In the data rows, 128 means zero.
Here are some points:
[110 123 130 145 194 143 144 133]
[122 148 153 144 145  77 194 138]
[127 144 140 120 190 144 141 157]
[143 149 110 139 187 148 110 115]
[193 118 138 166  94 139 105 157]
[ 74 129 152 158 140 137 172 113]
[148 136 132 104 113 135  83  96]
[ 77  70 151 129 125  89  92 120]
[150 116 124 139 188 149 138 105]
[206 158  96 165  63 156  83 150]
[ 84  97 143 119 130  99 110 102]
[ 86 113 123 194 117  68 181 192]
[ 92 120 102 159 102  90 169 167]
[147 148 106 151  96 107 128 130]
[132 132 131 146 227 164 151 149]
[128 139 100  69  93 127  82  71]
[154 124 182 174 205 194 194 180]
[147 161 135 173  84 162 131 171]
[143 135 104 113 203 138 184 142]
[152 138 194 165 222 193 181 176]
[ 87  96 154 116 132 106 128 117]
[118 109 144 184 211 233 146 152]
[130 136 134 126 190 158 118 128]
[131 150 157 111 196 184 160 163]
[ 67 121 107 135 142  69 152 131]
[132  61 168 105 114  80 129 110]
Here are 16 more points, each followed by its number:
[ 85 123 140 145 125  63 159 112] 0
[166 123  96 104  66 157  92 144] 1
[157 151 126 106 149 172 101 107] 2
[ 87 129 193  75 114 165 103 139] 3
[105 147  97 184 235 204 126 122] 4
[183  92 110  87 157 144 170 123] 5
[ 76  78 139 106 132  80 152 128] 6
[ 29 102  96 114 174  69 163 106] 7
[ 78  80  99 116 141 108  99 103] 8
[143 101  88  85 104 188  86  73] 9
[ 87  74 138 118 114  88 102 112] 10
[192 150 171 141 144 184 164 148] 11
[137 112 126  73 105 159 141 123] 12
[ 97 132 135 144 102  94 169 142] 13
[ 85 106 137 104 122  72  95 104] 14
[206 149 116 102  73 180  94 122] 15
Which of these numbered points is nearest to each point below, ignoring the 2 directions in which the first points spread most? Its number follows each.
[162 132 109 105 134 175  96 100] > 2
[ 78 131 130 148 156  71 152 128] > 0
[108  73 106 115 129 102 139 108] > 6
[ 81 146 102 173 221 194 114 102] > 4
[173 132 121 177 202 162 179 128] > 0
[ 97 110 119  97 139 104 120  97] > 2
[144  99  88  71 155 105 170 133] > 5
[145 148 101 144 201 170 132 121] > 7
[115 151 113  87  52  98  56  52] > 2
[149  73  73 116 131  52 146  91] > 5
[154  90  79  29 141 143 116 110] > 5
[186 133 156 126  70 136 113 111] > 11
[ 99  87 199 131  93 114 174  96] > 11
[178 175 154 167 210 186 157 157] > 0
[ 66  57 103 104 139  88  93 111] > 8
[120  66 132  98 118  85 195 141] > 5
[ 90 111 134 131 146  87  95 115] > 14
[109 165 146 151 143  80 141 123] > 0
[152 161 127  87  44 138  65  58] > 2
[ 84 102 138 114 130  79  99  93] > 14
[158  76  95  65  81 171  87  77] > 9
[ 63  88 131 136  83  95  94 102] > 10
[141 101  90  99 113 168  92  92] > 9
[ 87 149 102 175 223 191 121 104] > 4
[180 163 104 111  62 170  67 141] > 1
[109  85 126  87 119 130 164 133] > 12
[ 88 146 108 171 214 196 121 103] > 4
[177 176 119 173  48 159 134 154] > 13
[128 132 117 153 101  96 122 112] > 0
[169 164 169 120 124 147 134 120] > 11
[125 152 131  77  51 122  57  43] > 2
[168 171 118 162  88 180 163 160] > 13
[170 147 147 134 157 197 145 144] > 15
[126 134 144 137 159 130 158 120] > 0
[175 135 126 103 101 187 119 160] > 1
[128 139 151 127 197 150 134 150] > 14
[176 171 103 159  76 159 153 164] > 13
[145 143 127 119 159 155  99 136] > 14
[ 92 103 141  85 122  92 179 111] > 15
[ 56  77 108 105 143  83  87 113] > 8
[ 83  98 115 123 117  62 105  93] > 14
[140  85  79 139 203 147 116 109] > 8
[112 136  93 172 232 194 130 110] > 4
[118 157 137 149 101 122 148 155] > 13
[188 135 156 113 117 181 129 113] > 15
[184 124 114 113  77 169 106 119] > 15
[ 84  59  91  69 141  90  86 114] > 8
[158 153 105 102  43 134  75 104] > 15
[130  82 145  74  82 157 123 152] > 12
[136 135 121 162  56  83 149 145] > 13
[135 119 115 106  99 119 111 157] > 1
[165 162 118 125  55 142 110 135] > 13
[176 166 107  47  81 141  98 128] > 12
[176 119 102  80  77 130  71 120] > 6
